One turn moves every row onto another: examples first, then more rows asked:
tavup: [-13.4 -42.2  -9.6  11.1  24.4   3.4  36.2  -0.8  -3.5 -11.5  25.6   8.6]
Fel: [-23.8   5.4   3.7 -23.5 -13.0   9.0 -27.4  23.5   1.2  -3.2   9.0 -28.6]
Pafi: [  4.5 -34.2  -9.2  15.7  10.7  18.5  29.5   6.5  10.6 -20.5  38.8 -23.1]
lemo: [-28.8   3.6  12.4 -17.9 -13.6   4.8 -35.4  26.9  -1.3  -6.6   1.2 -16.0]
Kidef: [-34.7  -0.4   5.3 -30.7  -2.5  -3.6 -13.4  16.4 -10.1   4.1   2.4  -2.1]
vuzi: [ -5.4  -3.7 -22.4  20.2   1.1  -8.9 -10.6  39.8  50.1   4.6  54.3 -11.4]
vanef: [-20.0   5.6  14.4 -21.8 -17.5   8.1 -26.3  26.0   1.3  -8.2   9.8 -20.4]
Deti: [  2.7 -54.9 -27.1  40.8  25.5   5.7 -41.4   7.7  17.6  -8.0  -7.5   8.3]
zulo: [-32.3   0.5  14.9 -25.3  -7.8  -2.8 -19.8  20.5  -8.8  -1.8   1.1   2.4]
gov: [ 25.8 -27.9 -18.7  44.1  21.3  10.7 -13.2  19.2  54.9 -11.9  10.9  -0.7]
tebe: [ -6.7  -6.4 -19.5   9.8   5.8 -17.7  10.0  32.6  42.4   9.9  55.0  10.2]
vemo: [-37.7 -14.1 -25.6  21.6  20.5 -29.8 -17.9  34.5  32.1  15.1  26.2  28.0]
Pib: [-18.3   5.0   6.1 -30.2 -13.0   6.9 -12.4  19.7  -0.3  -1.8  16.0 -22.7]
Risil: [ -1.9 -32.9 -15.6  31.2   6.4  26.8  -5.3  17.1  17.8 -26.8  29.7 -45.9]
zalev: [  1.9 -58.4 -23.0  30.4  30.7  -2.1 -19.1  -0.2   9.8  -2.7  -5.1  28.6]
ponov: [ 34.8 -46.8 -21.3  30.4  10.2  19.4 -14.9   6.5  29.7 -15.3  22.1 -13.4]
Nom: [-22.9   2.6  16.1 -29.3 -11.7   0.0 -10.6  18.9  -6.2  -3.0   9.2  -1.2]
koma: [ 18.4 -54.7 -19.1  19.7  26.1   0.3   4.8  -4.7  11.7  -3.2  10.3  28.4]
tum: [-37.9 -46.9 -14.5  23.3  33.8  -4.6   8.5   3.3 -10.6  -8.6   2.2  17.5]
fime: [ 12.8 -30.9 -21.4  50.1  26.6   6.8 -27.7  21.1  50.7 -10.4  -1.7   3.9]
Gabo: [-23.7   3.0   6.8 -33.9  -7.9   0.7  -6.2  16.6  -6.0   1.3  12.3  -9.4]
semas: [-34.2   2.6   1.9 -20.1  -8.1   4.3 -35.7  24.8  -2.9  -1.1   0.3 -21.3]
pere: [-19.5  -5.9 -27.3  30.5   4.3 -11.2 -33.9  44.7  48.4   4.5  38.8 -12.7]
tef: [ 20.7 -32.8 -15.5  32.5  30.4  -1.6  10.1   8.8  42.0  -4.0   9.4  28.6]
kedo: [-39.5  -0.2   2.1 -23.1  -3.0  -1.9 -28.3  20.7  -8.4   2.7  -3.5  -8.5]
Sina: [-35.4   1.1  12.6 -19.3  -8.7  -0.7 -31.5  23.8  -6.2  -3.0  -2.7  -5.3]
sekor: [-22.7 -12.3 -20.7  11.9  16.4 -27.7   5.7  30.0  33.2  15.4  41.2  28.8]
Nibuk: [  7.3 -35.5 -18.3  38.6  35.4  -6.1  -4.9  10.9  38.7  -1.7  -3.7  33.6]
ropo: [ 18.8 -49.2 -25.9  41.4  14.8  17.1 -39.6  11.7  27.5 -14.4   5.8 -13.1]
zeso: [-26.5 -38.1 -20.6  43.8  16.9  19.7 -32.7  20.8  11.9 -22.7   6.7 -37.4]
pimi: [-36.1 -11.3 -28.2  31.1  14.7 -21.1 -37.9  42.6  39.1  10.1  25.4   6.9]
Fol: [ 35.2 -49.0 -17.2  19.8  15.7  10.9   6.6  -1.6  21.8  -8.5  24.3   6.9]
puni: [  3.3 -34.6 -20.5  47.5  34.7  -2.2 -23.6  16.8  43.0  -5.0  -8.6  21.5]
Suv: [-16.9   4.8  16.6 -27.6 -16.4   5.3 -13.6  21.5  -1.1  -5.6  13.8 -13.4]
teno: [ 30.2 -28.8 -15.5  35.2  22.9   6.9   5.3  13.2  50.4  -8.7  17.0  10.3]
nosa: [-45.6 -45.5 -20.3  39.1  30.0   3.6 -25.9  14.1  -2.0 -14.5  -7.2  -4.9]

ropo moves to ponov
fime moves to gov
vanef moves to Suv
Now these:
Kidef moves to kedo
tavup moves to tum
pimi moves to pere

